Each path below is one point turned by a fixed rotation once a step. After each direction that follows a path, write how fast that rotation turns it, in degrees a step (0 if it stays still).
Each turn is a multiple of 5 degrees from 10 to 175, or 0.
Each row of a path follows its step; steps can be skipped.
Path 1:
step 0: [-0.16  0.71  0.45 -1.27 -1.69 -2.38 -2.12 -0.26  1.41 -1.05 -0.21 -0.10
  0.90 -0.37 -0.58 -0.79 -1.24 -0.16 -0.35  1.20 -1.50  0.82  1.13  0.08
 -1.53 -1.19 -2.32 -0.73  0.94  0.88]
step 1: [-1.82  0.03  1.58  1.13  0.26 -0.90 -1.09 -0.74 -0.14 -0.49  0.43 -0.38
 -1.32 -0.85 -0.76 -1.76 -1.43 -0.72 -0.51 -0.08 -2.54  0.26 -0.21  0.19
  1.24 -2.22 -1.54  0.32  0.71  2.12]
step 2: [-0.23 -0.69 -1.17  0.59  1.11  1.61 -1.75  0.64  1.17 -1.70  1.34  1.26
 -1.90  0.15 -0.64 -0.08  0.54 -0.99  0.82 -1.10 -2.05  0.85 -0.79  0.71
 -0.52 -1.47 -1.61 -0.44  1.12  1.99]
step 3: [-0.78 -0.22  0.81 -0.59  0.27 -0.51 -0.21  2.88  1.64 -1.49  1.05  1.23
  0.32  0.94 -1.20 -0.01  1.52  1.04 -1.41 -0.89 -0.57 -1.47 -1.76  1.21
 -1.03 -1.60 -1.19  0.60  0.89  1.34]
step 4: [-0.15 -0.80  2.08  0.15  0.09 -0.43 -1.76  0.77  1.28  1.44 -0.48  2.90
  1.68 -0.29 -1.54  1.53 -1.00 -0.14 -0.71 -0.61 -1.01  0.15 -2.30  0.94
  0.10 -1.08  0.08  0.28  0.64  0.60]
step 5: [ 0.94 -0.59  1.32  0.26 -0.94 -1.80 -1.40  0.82  1.64  0.63 -0.42  1.24
 -0.08 -0.67 -0.06 -0.12 -0.15 -2.26 -0.90 -0.34 -1.86  1.00 -0.52  0.57
 -1.67  1.85 -0.07 -0.14  2.56  0.62]
step 6: [-1.13 -0.42  2.26  1.44 -0.29 -0.47 -0.77 -2.35  1.86  0.39  1.02  0.11
 -0.23 -0.07 -0.90 -1.27  1.47 -1.38 -1.37  0.25 -0.34 -1.08 -0.56 -0.80
 -1.24  0.76 -1.90  0.45  1.78  0.88]
step 7: [-2.17 -2.52  0.40  1.76  0.35 -0.10 -0.18 -1.02  1.05  0.14  0.48  1.59
 -0.85 -0.24 -0.38 -0.44  1.46  0.81  1.02  0.49 -1.24  1.38 -1.51 -1.57
 -1.73 -0.11 -0.09  0.03  0.23  1.81]
step 8: [-1.03 -1.16  0.61  0.56 -1.52 -0.07 -1.28  0.40  0.42 -1.49 -1.28  1.17
 -1.53  0.19 -0.49  0.40  1.75  3.05  0.27 -1.84 -1.35  0.06 -0.51  0.24
 -1.62  0.86 -1.24  0.47  0.93 -0.11]
step 9: [ 1.47 -0.71  2.82  1.94 -2.24  0.30 -0.49  0.08 -0.38 -0.08 -0.58  0.14
  1.12 -0.28 -0.57  1.34  1.92  1.76 -0.42 -0.69 -1.84 -0.46 -1.39  0.27
  0.63 -0.52 -0.74 -1.08  0.17  1.00]
[ 0.17 -0.28 -0.29  0.27 -0.33  0.28 -0.66 -0.05  0.14 -0.59 -0.29 -0.68
 -1.32 -0.09 -0.18  0.10  0.25  1.03  0.18  0.32 -0.07  0.15  0.11  0.19
  0.71 -0.45 -0.18  0.28 -0.47  0.84]
55
[ 0.35 -0.09 -0.61  0.20 -0.47 -0.34  0.07 -0.89 -0.53 -0.19 -0.48  0.07
  0.68 -0.14  0.77 -0.60  0.10  0.66  0.02 -0.88 -0.39 -0.17  0.27 -0.87
 -0.34 -0.71 -0.11 -0.13  0.16  0.35]
40
[ 0.60  0.55  0.44  0.23 -0.64  0.16 -0.11  0.36 -0.04 -0.17  0.57  0.87
 -0.15  0.45  0.10 -0.21 -0.20 -0.10  0.85  0.12  0.84  0.85  0.36 -0.37
 -0.45 -0.09  0.47 -0.44 -0.10  0.83]
145
[ 1.02 -0.17 -0.44  0.21  0.18  0.16 -0.15  0.19  0.32 -0.55 -0.19 -0.14
 -0.31 -0.02 -0.53 -0.56  0.28  0.27  0.04 -0.15  0.14 -0.12  0.87  0.75
 -0.86  0.24 -0.15 -0.49  0.83 -0.88]
125
[ 0.07 -0.01  1.22  1.14  0.67  0.22  0.08 -0.52  0.14  0.27  0.15  0.04
  0.06 -0.11 -0.34 -0.33 -0.44  0.47 -0.19 -0.48  0.70 -0.36  0.01  0.04
  0.72 -0.75  0.07 -0.42 -0.05 -0.43]
140
